In the rows, 128 means zero.
Each run below is a few steps of one of 6 hidden systems, one row a step.
trace 1, J_143 (10 x 26):
[[152 122 130 159 109 166 132 118 145  91  70 176 157 124  78 157 103 176
  102 165 145 172 137 142  96 154]
 [ 93 111 167 164 130  74 198 130 149 172 113 125 146 142 180 124 164 132
  119 100 128 127 167 117 136 153]
 [164  91 160 119 103 131 134 141 128 111 154 156 118 113  86 128 148 136
  131 103 119 166  34 147 147 189]
 [157 122 137 155 121 136 190 115 171 134  79 127 116  94 114 158 113 153
  104 169 116 181 180 135 130  88]
 [118 133 166 145 108  88 148 112 156 189 166 127 131 151 140  94 172  74
  114  73 138 150  93 138 164 118]
 [169  90 129  66 111 137 112 118 176  92 166 133 126 128  87 145 113 153
  134 169 116 195  96 151 133 127]
 [133 138 123 138 140 108 174 123 142 173 131  79  78 104 156 141 126 106
  118 130  99 132 184 111 161  64]
 [142 159 127 108 111 145  64 113 133 160 172 127 129 154  96 106 132  66
  132  97 143 141  54 152 158 106]
 [126 127  95  65 143 119 110 118 167 105 142 118 136 149 125 158  89 158
  134 196 121 151 189 124 102  80]
 [112 154 117 117 138 106 121 149  91 169 161  75  86 127 176 114 145  96
  148  92 101  64 129  96 156 105]]
trace 2, J_284, 10 rows:
[[115 127 142 151  55 157 146 128 118 128 140 121 115 102 108  95 161 185
  137 101  91 124  60  93 133 120]
 [158 102 145 124 165 159 141 103 157 100  94 126 133  94 154 134 119  69
  170 162 152 155 132 194 164 139]
 [104 116 129 156 137  95 125  83 113 126 177 141  92 139  99  93 128 111
   53 100 135 105 181  83 120  95]
 [109 101 109 116  76 190  83 126 150 141 141 106 150 171 121 132 130 162
  180 130  86 162  85 133 166 142]
 [153 129  95 115 218 118 149 140 111 131 126 129  86 115 149 166  94  75
  127 133 109 120 177 159 133 147]
 [152 191 127 146  65 119  99 118 124 165 144 120 112 152  78 132 133 143
   74 103 134 123 120  72 115  93]
 [105 123 127  69 138 132 106 164 168 141 105 110 188 152 167 148 116 144
  197 172 130 157 113 164 122 121]
 [135 157 115 119 174  84 181 153  80 114 150 144  81  80 138 120 124 123
  104 101 112  70 126 114  82 127]
 [171 166 164 144  36 169 101 108 142 114  94 109 150 107 105 118 147 145
  142 142 163 129  74 111 134 104]
 [ 79  89 144 108 197 110 127 124 137 112 112 135 165 123 171 100 116  94
  155 152 169 117 171 169 123 110]]
trace 3, J_143:
[[170 203  92 147 161 137 127 133 111 169 104 135  92 126 107 164  95  73
   94 114 125 125 137 138 124  98]
 [110 181 129  98  90  99  78 133 154 164 138 127 182 196 125 132 133 144
  122 133 159 128 123 103 100 112]
 [109 120 121  56 143 100 144 176 128 106 149 109 139 112 182 128 132 165
  195 156 101 102 105 130 104 129]
 [156 181 115 142 129 146 152 129  75 100 119 125  74  57 116 110 122 122
  121 115 119  72 101 109 104  88]
 [107 163 147 161  94 170  86  80 132 111  86 137 181 136 117  88 126 114
  125 142 195 104 135 125 111  82]
 [ 64  59 138  99 166 100 122 114 127  90 163 147 159 147 161  85 133 139
  145 131 139 101 159 129 115 150]
 [144  80 108 151 128 170 120 128  76  87 140 119  67  99 115 136 125 151
  132 113  83  89 134 102 152 176]
 [148 144 122 201 141 181 107 116 115 145  47 139 136 135 108 152 108  95
  110 127 155 137 158 151 146 143]
 [ 85 112 139 138 151  79 118 137 144 164 139 176 174 197 121 133 129 142
   88 105 146 150 151 126 105 176]
 [151 102 127 103  95 115 160 171 134 122 139 121 114 135 147 171 142 198
  163 132  72 137 105 106 133 200]]
trace 4, J_284 (10 x 26):
[[159 109 124  50 135  85  94 137 162 104 168 136 137 162  99 167 100 152
  112 169 141 162 146 121 108 148]
 [103 137 116 136 126 117 160 194 101 175  97  77 103  99 155 147 129 185
  146 123  82 104 144  88 122  95]
 [161 190 148 137 128 138 146 133 134 144 103 160 145 103 111 116 133  76
  137 104 153 153  36 184 116 126]
 [142 133 147  87 116  82 152  80 167  67 152 138 144 118 146 113 129 147
  116 175 171 118 177 108  88  91]
 [ 71  83 152 136 110 134 119 159  93 145 141  85 125 108 153  82 160 151
  166  94 113  87  97  99 156 117]
 [155 114 111 147 157 197 122 100 113  82 108 164 116  88  94 117 100  94
  135 136 129 148  91 188 135 142]
 [135 148 118 162 108 125 130  52 142 118 135 119 119 166 147 128 130 109
   94 133 142  97 219  93 135 116]
 [ 86  81 132 106 126 124  52 167 120 166 162 113 148 188 118 126 135 131
  149  97 123 135  98 117 164 165]
 [150 129  76 120 177 159 144 159 108 108 104 146  97 115 107 181  77 161
  122 154  82 144 153 145 100 151]
 [157 212 140 174  87 107 156 121 137 185  94 112 128 148 150 153 149 105
  110 102 139 111 140  99 127 120]]
trace 5, J_760:
[[135 155 133  96  82  92 115  75 147 123 196 110 109 144 127  95 141 124
   99 130 137 105 149  77 126  68]
 [104 116 124  87 123 158  50 151 115 134 150  70 124 117 124 102 118 120
  175 143 134 112 102 119 156  58]
 [112 179  66 123 175 158 119 117 101 126 127 122 101 119 131 121  86 105
  125 144 110  91 168 127  96  59]
 [151 209  97 131  79 149  71 104 111 136 139 113 137 182 127 140 128 122
  129 118 136  76 124  83 113 122]
 [127 139 127  79 160 116  58 188  98 121 100 101 155 137 149 149 110 127
  173 154 165  87 124 126 112 143]
 [102 164  98 156 157 141 143 168  62 125  96 141 116 110 131 133 109 162
  119 112 107  66 140 101  74 140]
 [159 195 140 162  82 163 124 126 117 114  73 158 167 138 143 139 142 129
  152 118 151 101  75 134 107 182]
 [130 101 176 117 159  79 132 141 113  88  98 154 167 124 160 126 132 125
  133 137 192  95 142 135 102 190]
 [ 84  74 137 177 123 159 150 139  87 105 109 150 129 109 121 100 140 181
  126  97 109 104 115 112 124 181]
 [163 119 140 170 124 179 168  89 147  96  86 163 141 116 145 133 133 100
  151 131 127 156 107 188 156 185]]
trace 6, J_888 (10 x 26):
[[111 107 145 121 133  90 123 106 192 179 144 125 160 195 143 144 132 105
  109 132 142 181 182 134 153 129]
 [116  97 114  55 155  84 136 176 152 153 189 118 107 136 129 143 122 148
  142 130  82 168 102 140 134 127]
 [175 185 116 127 111 133 182 146 150 163 112  99  89  91 132 164 123 128
  133 137  83 154 107 131 132  85]
 [127 194 146 131 109 107 130  94 169 174 127 126 150 147 133 106 137  78
  108 130 168 147 130 140 123  54]
 [ 93 124 120  51 122 117  96 122 149 103 187 117 151 144 134  93 122 147
  159 154 129 121 114 124 106  69]
 [154 159 101 106 120 157 141 128  99 104 140  85  78  77 158 114 133 118
  172 136  90  75 104 116 137  89]
 [159 182 123 166 123 165  89  85 100 127 112 126 112 107  92 103 112  65
   91 118 168  96 131 122 126  71]
 [ 82 119  97 112 135 152  47 101 117 100 135 127 168 180 125 110  99 138
  134 157 159  95 183 107 111 101]
 [115 122  87 107 157 146  95 160  68 111 148 112 103 138 156 135 123 136
  172 107  95  59 118 107 123 178]
 [173 174 122 169 132 151 115 157  74 119  76 146 102 100  85 158 104 128
   99 113 144  99 112 113 106 160]]
trace 7, J_888 (10 x 26):
[[ 50  87 122 126 112 128 103 121 135 135 168 147 173 192 133  96 145 178
  132 108 114 123 134 105 118 145]
 [181 107 129  94 131 140 147 154 115  86 132 123 103 100 153 160 136 129
  181 138  98 120  72 152 148 197]
 [158 139 160 187 137 106 178 124 116 139  83 138  93  69  99 133 123 118
   61 117 155 128 163 112 120 110]
 [ 66  94 143 154 100 154  89 109 165 164 123 133 189 191 112 106 131 149
  126 125 141 175 137 130 150 117]
 [134 100 109  64 162 109 164 126 144  94 178 144 124 138 172 141 129 123
  171 146  95 130 118 164 125 181]
 [183 139 152 146 104  99 170 150 110 143 130 101  57  75  94 149 137 137
   82 108 108 125 120  80 140 119]
 [108 133 145 164 121 162 100 115 167 172  74 118 171 146 110 128 114 105
  128 145 162 182 140 160 155  74]
 [ 84 123  96  79 165  96 153  99 157 117 197 167 146 178 165 108 126 128
  137 126  99 127 146 142  99 131]
 [186 141 130  93  80 115 125 155 115 120 161  83  69  99 119 151 141 151
  145 123  98 107  85  84 150 139]
 [141 153 147 158 151 150 124 134 126 155  56 110 128  82 117 133 106  81
  120 152 168 141 146 160 141  63]]
trace 8, J_808:
[[164 173 149 131  44 122 166 140 134 142 133 108 120 121 147 138 170 174
  157 107 100 115  62  93 127 149]
 [158 143 172  92 153 111 117 135 138 104  93 130 158  80 131 117 120  77
  151 167 201 132  96 174 118 109]
 [ 59 121 128 129 127  98 135 113 124 127 166 139 131 128 105  74 129 167
   85 122 126 111 155  87  90  58]
 [132 119 120 135  83 192 132  80 135  99 148 120 131 133 163 100 153 115
  194 119  96 118  81 147 168 149]
 [169 110 124 102 190 113 124  99 124  81 141 128  83  99 126 137  96  77
  108 156 153 116 188 142 134 120]
 [ 88  93 123 178 101 151  82 125 111 174 131 103 106 152  78 120 127 155
   81  97 107 132 160  78 159 104]
 [129 142  86 125 151 173 122 132 144 155 109 139 151 180 159 166 113 104
  179 129  92 156 112 180 147 182]
 [183 153 123  95 146  58 147 158 121 129 147 127  83 127 118 179 115 139
   82 127 123 115 162  91  98 150]
 [122 141 166 157  71 151  86 177 118 169  70  98 159 116 102 129 143 158
  141 116 154 136  75 104 141 117]
 [ 92 177 108  99 179 115 157 137 140 128 117 175 177 144 164 115 116 112
  156 134 136 125 113 182  75 113]]
trace 9, J_808:
[[142 156 142 115 158  66 214 153 140 140 129 149 101  75 130 126 124 136
   92 127 122 140 123 136  88  90]
 [140 142 180 140  45 128 136 100 168 139 135 125 154 121 101  89 164 141
  124 121 153 163  66 120 138  92]
 [ 94  96 140  76 166 114 140 112 171 112 148 125 159 122 172 100 127 105
  177 164 143 144 134 175 132  89]
 [125 108 113 114 121 125 151 104 116 116 198 111  59  88 104  95 130 139
  107 116  82 113 132  96 136  74]
 [157 125 123 148  96 202  85  74 153 132 111  93 123 132 116 125 123  84
  153 148 132 154 126 149 188  92]
 [104 111  94  99 195  98  96 124 134 161 172 117 113 179 138 142 101  78
  108 124 118 132 194 132 140 114]
 [139 131  92 120  90 156  84 159 107 153 160  96  90 158 102 167 118 177
  135 113  67 125 109  81 145 145]
 [170 193 114 121 143 152 109 158 122 151  61 102 137 129 154 178 105  91
  167 151 140 120 130 151 134 125]
 [118 186 129 113 137  70  96 155  97 157 154 145 131 157 104 129 122 122
   81  96 156  92 125  89  80 115]
 [109 149 129 112  71 165  90 142 122 102 112 125 179 145 140 124 141 187
  183 138 131  97  76 108 104 154]]
trace 10, J_382, 10 rows:
[[ 92 133 128 181 122 190 140 150  93 148  79 127 155 127 163 110 145 131
  179  93 109 101  87 149 143 159]
 [158 147 112 138 163 118 164  98 120  79 129 207 130 135 120 139 110 112
   95 120 141 122 141 156  82 193]
 [132  87 180 168  85 103 140 148 138 138  84 118 144 134 124 154 149 184
  103 125 146 137 165  83 132 176]
 [ 94  87 151 145 162 146 159 157 127 147 101 153 152 105 130 107 139 120
  159 109 124 163  62 190 143 159]
 [146 125 115 139 137 112 200  92 149 100 159 187  98 124  93 133 118 152
   67 122  92 161 145 132  94 147]
 [166  94 183 135  72  97 149 126 177 152 121  93 127 133 136 148 165 134
  131 124 139 173 123 113 184 157]
 [ 99  67 141  92 190 122 129 145 144 129 153 142 130 103 103  96 112 102
  133 134 132 183 102 185 144 103]
 [129 130  94 134 101 142 166  90 152 136 181 129  77 135  95 132 120 165
   89 126  57 160 150 106 132  86]
 [188 139 151  95 103 115 111 113 172 155 144  79 117 143 152 151 146  68
  159 131 141 156 110 141 190 131]
 [ 97  95 118  74 181 106  74 153 126 130 161 119 120 121  85 112  88 122
  106 153 142 144 152 134 116  63]]
trace 11, J_382 (10 x 26):
[[154 107 164 110 105  73 147 180 117 150 159 100  77  84  98 135 149 148
  101 100 116 133  82  90 141 135]
 [155 158 153 123 109 147 152 117 166 134 100 130 136  77  99 114 123 110
  134 154 149 183  79 171 128  51]
 [ 92 137 126 108 134  84 163  73 170 141 193 137 135 160 154  91 143 108
  106 124 123 138 165 124 117  77]
 [146  89 142  80  82 128  83 113 129  92 190  83 102 123 128 110 149 136
  163 132 120 109  99 100 166 131]
 [143 122 109 124 166 176 109 120 114 107 101  92  92  74 126 128  90  90
  147 171 127 119 165 149 148  66]
 [ 99 163  89 163 129 154  78  85 123 175 148 126 124 193 112 118 111  91
   93 101 120 119 175 108 142  96]
 [145 138  97  71 117 140  59 153 130 120 138 110 157 191 149 170 114 147
  183 149 121 115 122 121 126 180]
 [130 143 111 117 184 110 125 205  70 143  94 102  92  87 137 155  99 132
  129 128 120  80 153 106 106 123]
 [130 210 130 178  92 155 110 134 103 166  91 145 145 135  90 120 128 132
   99  95 144 115  80 115  98 104]
 [123 177 140  96 116  97 155 118 161 112 112 158 196 161 183 131 140 141
  163 150 159 111 123 142  74 154]]
trace 12, J_760:
[[162  95 122 132  92 171 150 103 149 124 158 107  88 119 133 137 146 121
  164 121  72 156  93 143 190 152]
 [176 107 143 128 166 106 122 109 155 144 125 121  92 112  97 150 105  68
   82 143 153 176 171 150 167 102]
 [ 78 112 113 134 112 117 111 128 162 191 162 119 135 189 101 133 124 163
   93 116  94 173 164  98 136  94]
 [150 147 104  60 127 124 143 154 160 152 168 111 115 134 146 152 124 129
  172 141  74 161  78 149 139 116]
 [179 167 141 110 131  76 145 140 120 134 140 105  73  77 105 138 118 119
   83 131 140 117 141  94 114  70]
 [ 82 171 146 140  84 135  97 135 137 182 111 106 168 141 113  90 142 143
  129 119 153 128 101 107 119  44]
 [101 162  96  61 158 118 134 119 139  97 167 144 151 132 160  97 120 120
  170 146 125 102  99 153  84  91]
 [161 154 126 124  97 132 115 102  84  72 149 107  79  88 125 108 133 138
  122 131 136  52 136  74 116 105]
 [110 149 135 157 127 187  55 127 102 140  72  98 159 123 130 109 120  85
  161 133 175  99 124 138 148  88]
 [ 90 143  77 116 186 137 104 113 105 101 135 173 151 178 140 125  97 125
  126 132 127  94 174 140  84 147]]

Name the system that made each run.
trace 13 (2 x 26):
[[147 158 144 150 132 154 188 149 148 160  83 135 128  82 123 132 132 111
  152 122 110 172  64 181 131 112]
 [145 151 159 127 120  64 178  73 172 116 157 174 141 133 122 109 141 113
   67 131 166 146 150 126  93 116]]
 -> J_760
trace 14 (2 x 26):
[[122 189  86 147 106 131 179 128 115 168 156 143  89 137 116 132 128 161
   97  89  58 121 109  97 102 105]
 [186 184 160 113  76 130  89 118 160 141  93 105 167 148 134 147 139  92
  154 147 181 140  92 139 141 124]]
 -> J_888
trace 15, 2 rows:
[[120 114 170 130 146 134 142 100 128  89  94 113 145  70 166  84 137  84
  158 157 183 100 141 157 136  90]
 [ 78  93 136 154 128 146 108  73  95  85 173 154 121 120  99  53 139 121
   97  98 142  91 129 110 124 112]]
 -> J_284
trace 16:
[[125  92 133  68 148 144 106 134 165 125 141 109 145 121 140 122 120 103
  187 164 127 177  98 183 161 106]
 [131 125 100 128 163  99 164 103 119 125 172 127  59 111 114 128 107 124
   72 119  92 112 193  96 120  85]]
 -> J_760
trace 17 (2 x 26):
[[153 182 147 128  89 127 136  95 152 136 117 127 172 168 190 130 166  84
  176 114 154 111  95 142 138 167]
 [132  96 168  82 153  65 126 146 113  75 155 144 118  79 101  94 122 139
   99 137 181 112 112 120  90 119]]
 -> J_888
trace 18:
[[105  47 131 136 190 157 122 154 114 114 110 154 133 109  99 123 107 119
  135 128 125 169 112 182 145 165]
 [148 145 103 185 114 145 184  66 134 124 134 160  91 141 114 141 123 139
   68 116  90 134 186 108 121 133]]
 -> J_284
trace 19:
[[106 104 126 180 130 166 168 148 100 130 105 173 127 118 113 124 133 162
  127  86  88 139  82 144 122 193]
 [199 126 162 160 108 117 170  81 170 106  96 148 126 129 133 162 134 106
  100 142 157 161 159 146 145 182]]
 -> J_284
trace 20, 2 rows:
[[101 154 122 142 139 152 136  62 122  92 149 183 159 138 143  66 135  78
  134 107 154 103 101 169 107 126]
 [140  72 149 109 114 113 101  96 124  49 149 127 121 124 121 125 123 161
  110 159 160 103 188  88 118 156]]
 -> J_143
trace 21:
[[ 54 138 108 126 159 131  84 117 122 177 151 105 148 173 154  86 130  77
  142 104 133 107 149 130 145  75]
 [138 128  76  65 144 145  74 112 113  74 194 145 119 166 120 136 104 132
  148 141 109 100 117 127 109 161]]
 -> J_143
trace 22 (2 x 26):
[[153 143 137 108 109 109 176  91 208 160 134 110 141 152 167 151 138 109
  144 157 111 182 153 150 153 104]
 [116  80 147  74 154  70  90 141 127 141 208 111  99 132 110  99 136  98
  114 108 140 134 115 112 158 117]]
 -> J_382
trace 23, 2 rows:
[[ 63  74 148 134 112 112  96 109 153 168 172 118 145 168 104  86 141 135
   98 108 134 157 148 106 153  90]
 [116 103  86  78 140 164 135 122 154 120 171 119 110 123 129 127 107 142
  175 156  64 165 107 159 145  99]]
 -> J_760
trace 24, 2 rows:
[[179 172 124 147 100 121 138 118 171 184 102 104 127 178 149 191 132 103
  123 130 119 156 166 121 156 150]
 [115 128 145  75 159  48 107 184 144 182 153 131 137 152 104 146 118 128
  101 120 147 163 121 122 114 117]]
 -> J_284
trace 25 (2 x 26):
[[116  93 103 104 110 149  68 119 113  85 168 138 136 182 120 138 123 172
  140 122 116 101 131  96 121 199]
 [142 117 118 153 160 155 143 166  84 107  60 100 104  87 159 164 111 137
  158 146 116  82 165 118 129 160]]
 -> J_808
trace 26, 2 rows:
[[191 130 142 153  82 159  85  85 113  92 128 103  87  97  76 125 128 110
   96 132 157 116 131 100 156 109]
 [ 78  83 113 144 178 158  75 110 125 127  97 110 150 151 137 124  96  98
  127 150 157 124 213 140 146 103]]
 -> J_888
trace 27, 2 rows:
[[125  75 107 104 146  99 101 156 117 126 161 125 107 169 112 173 105 176
   99 127  97 130 185  87 124 182]
 [151 136 125 149 111 155 141 194 119 182  80  91 104 113 127 178 127 158
  153 114  78 157  92 128 157 153]]
 -> J_760
trace 28 (2 x 26):
[[148 123 133 100 123  84 169 121 157 147 204 137  74 112  91 118 135 121
   86 105  96 171  98 126 141  99]
 [145 131 152 107  85 122 133 117 173 152 135  85 118 101 103 119 128 134
  123 161 134 174 115 121 149  38]]
 -> J_760
trace 29 (2 x 26):
[[ 95  71 131 114 197  77 144 105 133 101 172 176 128 147 131 111 119 107
   91 121 147 134 179 144 112 153]
 [136  74 133 154  67 167 114 136 123 127 130 100 100 127  91 144 137 198
  132 126  82 149 118  87 161 154]]
 -> J_382
trace 30:
[[171 113 128 131 149 134 128 141  90  81  87  94  88  83 146 165 111 142
  136 161 133  80 191  99 127 149]
 [104 136 136 210 142 148 106 139  85 172  85 141 121 125  83 112 126  98
   78  79 151 116 122 125 137 131]]
 -> J_808
trace 31, 2 rows:
[[103 140 113 198  82 175 185  70 148 154 127 135 122 144 132 106 147 146
  117 103  83 139 144 117 145 105]
 [177 100 147 101 151 103 127 101 162 119 161 138 123 152 145 145 135  58
  143 124 146 161 115 175 171 188]]
 -> J_808
trace 32, 2 rows:
[[ 96 157 104 140  94 138 142 159 136 200 150 126 133 169 118 136 141 174
  134  90  65 153  80 110 126 122]
 [194 190 152  86 115 110 159 126 168 121 106 144 153 121 158 158 137  97
  163 159 156 150  78 171 115 142]]
 -> J_888
